Named moves (each a turn or a mirror), then the moves between two rows, first move first; the first pair answered
z216 (before -> after):
[-11 -39  -7  32  -3  -6  -7  -3 -19  49   4  33 -13]  ->  [ -8 -33   5  36  -7  -9 -18  -1 -11  42  -6  41 -12]
[ 29  24  25 -27 -28   7 -11 -22  15   4  27  20   1]  ->  [ 12  10  -3 -38 -25  14  15 -26  -9  23  38  -9  -1]
[-19  -3 -17  16  12   5  14   9 -15 -13  -8 -14   8]  ->  [ -8   4   5  28   6  -5  -5  17   1 -25 -15   5  11]
z270 (before -> after):
[-14 -18 -46  43  14  10  12  52  26 -15  -3 -19  -6]  ->  [ 19  25 -12  23  10  16  -2  54  28 -44 -12 -25  -4]
[ 35  31  56 -16 -16   9 -14  -6  -3 -21  -9   6   6]  ->  [ 29  -9  53  -7 -27  -4  -3 -23 -15  24  -1  32   1]
[ -2  13 -19 -21   7  12  17  -6 -17  -2   7 -39   6]  ->  [  9  21  -6 -31   3  13  12  -9 -19  -3   4 -30   6]
[  9  34  -4 -17   8   7   0   8   0 -30  -5 -27   4]  ->  [ 25  29  23 -33  -5  -3  -7  -9 -12 -12  -7  -7   0]
z4 (before -> after):
[  5  -5   8  -6   1  24  31  -7  -7 -10   7 -14  18]  ->  [  7  -5  11  -4   0  25  28  -8  -6  -9   8 -13  13]
[  9  32 -19  -6  13  11   8  11  -8 -37   0 -32  15]  ->  [ 14  36 -16 -13   8  10   6   7  -7 -38  -2 -30  12]
[ 26  18  29  -7 -13 -11 -17 -11  -1  -7  -3  22  -3]  ->  [-27 -15 -22  36  14  -1  -3  15  14 -11   1   2  -1]
[-18 -10  20   1  -4 -11   9  -8 -15  21  15  23 -15]  ->  [-25 -13  11   6   2  -8  12  -5 -12  21  20  18 -11]
z494 (before -> after):
[-14 -13 -28  -9   7   9  16  -1 -18   3   7 -40   2]  ->  [ -6 -33   4   2 -14 -12   1 -15 -17  31   2  14  -5]
[-15  -3  -8   8  13   5   6  10  -1 -11   2 -13   3]  ->  [  2  -8   9  -8   3  -3   8  -8 -20  13   5  -4   3]
[ 18  -1  54 -14 -19  -4 -37  -9   0  -7  -3  26  25]  ->  [-10   8  20   9   6  17 -34  18  19 -47  -9  -6  32]
[ -2 -10   2  -3   0  -6  11  -7  -9   7  -1  19  -3]  ->  [-14  -5 -13   6  12   0   9   3   0  -9  -2   4   2]
Then:
Each pair is two moves apart.
[ 15   8  44  11 -14 -18 -26   6  20  -5 -17  28   1]  ->  [-31 -44  -2  20  -5 -15   8   2  -6  34  -2  15  -3] => z216 then z494
[-19 -40 -12  34  -2 -11   9  -3   0  15  16  26  -8]  ->  [ 40  17  36 -11 -16  -7 -10 -16  -4  -9  10  23  -9] => z270 then z4
[ 18  -5  28 -16 -12 -14  -7 -16 -22  21   0  29 -14]  ->  [ 17  21   1 -42   3   6  10  -9 -30   1   5 -22  -8] => z494 then z494
[-27  -3 -23  23  21  12   6  41  -1  -5 -16 -21  16]  ->  [ 16  23  29  16  -1   1 -24  29  12 -15 -24  19  13] => z4 then z494
[ 18  46  13   9   8  10 -23  31  41 -60 -19 -10   4]  ->  [ 19 -26  35 -17 -29 -18   3 -33 -24  53  -1  39 -11] => z216 then z494
[-21 -30 -38  25  25   6   7   8  15   4   7  -8  -8]  ->  [ 16 -18 -13 -27  11   6  19 -24 -22  31  15 -17 -15] => z494 then z4
[-31 -17  -2  35  18 -12   9  12  24 -17  -6  22   6]  ->  [-36 -10 -23  17  30   3  29  12   5 -16   1 -14  10] => z270 then z216
[  6 -24   0 -13   1  -8   0 -22 -16  27  -3   7 -14]  ->  [ 24   6  25 -15  -3 -10 -20 -12   3   0 -13  17 -12] => z494 then z4
[ -7 -10   0  28   4  -4 -11   0  15 -14  -5  22   7]  ->  [ 20   2  17 -14  -6  -3  -1 -27 -17   3   1  19   7] => z216 then z4
[-24 -38  -5  30  -5  -7  21 -13  11  35  -8  18   7]  ->  [  4 -21  20  -4 -16 -11  21 -30 -10  47  -1  15   3] => z4 then z216
[ 27  23  44 -30  -3  -2   3  -7  21 -35   2  11 -35]  ->  [-40 -43 -15  16  11  -4  27   1  26   0  10  13 -38] => z270 then z4
[-26   8 -26 -19  10   9  25   5 -10  -5   9 -34   8]  ->  [ 15  22  36   1 -14 -16 -21  -3  18 -15  -9  31   6] => z216 then z270
[ 40   0  34   0 -16   2  -2  -1  34   6  -3  35  -5]  ->  [  5   4 -28  -5  16  31  29  19  27 -22   7 -32   3] => z494 then z216
[ -9  16 -21  24  20   8  -7  27  26 -40 -18 -29  -5]  ->  [ 37  27  42  -7 -11 -15 -25 -10  10  -7 -25  17 -12] => z270 then z270
[-25 -35  -8  23   3 -13   1  -2   2  24   3  17   4]  ->  [  0 -22  13 -10 -10 -15   7 -19 -22  34   7  14   3] => z4 then z216
[-16 -30 -40  37  -9 -11  -7  19  19  -5 -20  -7  -4]  ->  [ 38  25   8  -2 -23  -9 -28   4  17 -32 -28  -7  -3] => z270 then z4
[ 10  13   8   7  15   5   0   5  34 -27 -10   4   0]  ->  [ 26   0  18 -23   1  -2  12 -29   0  13  -3   9  -5] => z494 then z270
[ 23  10  20 -14  -2   0  -2  -1  -1  -5  -3  10   1]  ->  [-12 -21  -7  11   7  -4  12   3   1  14   1  14   0] => z270 then z4
[ 44  16  46 -20  -3  21 -22 -21 -23  10  -9  19 -16]  ->  [ 32  34  18 -26  16  41 -12  -5 -22 -21  -5 -31  -7] => z494 then z494
[ -8 -12 -13  17   3  33 -17   6  33  -2 -11  19 -21]  ->  [  9  22  -8 -10   8  40 -15   5  28 -23  -8  -4 -20] => z4 then z494
[ 13   1   1 -25 -17  -1  15 -18   5  29  -5   7  -4]  ->  [-16  -1 -31  -3   3  12  19   7  21   3  -4 -18  -2] => z4 then z270
[ 12  -5  35  13 -10  -8 -27   1  20  13  -4  40  -7]  ->  [-26 -43 -11  17   2  -2   7  -4  -4  38   9  14  -3] => z270 then z216
[ 21 -18  25  -2  -3 -20   3   0  25 -25 -12  11   8]  ->  [ -2 -45  -1 -15   3 -12  29  -8   2   4   6 -13   5] => z270 then z216
[ -2 -18  30  26  15 -18   2  15  21  29 -10  40   7]  ->  [ -4  13 -10 -15  38  10  34  17  -5  13  -2 -39  11] => z270 then z494
[  3   4  -3   3  -6 -16 -23   5  17 -10   3  21   8]  ->  [-11   0 -32 -14   5  -1   2   5   1  -9   9 -17  11] => z216 then z270
[ -3  -5   1  -6  -4   1  -5 -12 -14   7  -8   7   0]  ->  [ -5   2  -8 -12   0   8  -2  -8 -13  -1  -5  -7   1] => z494 then z494
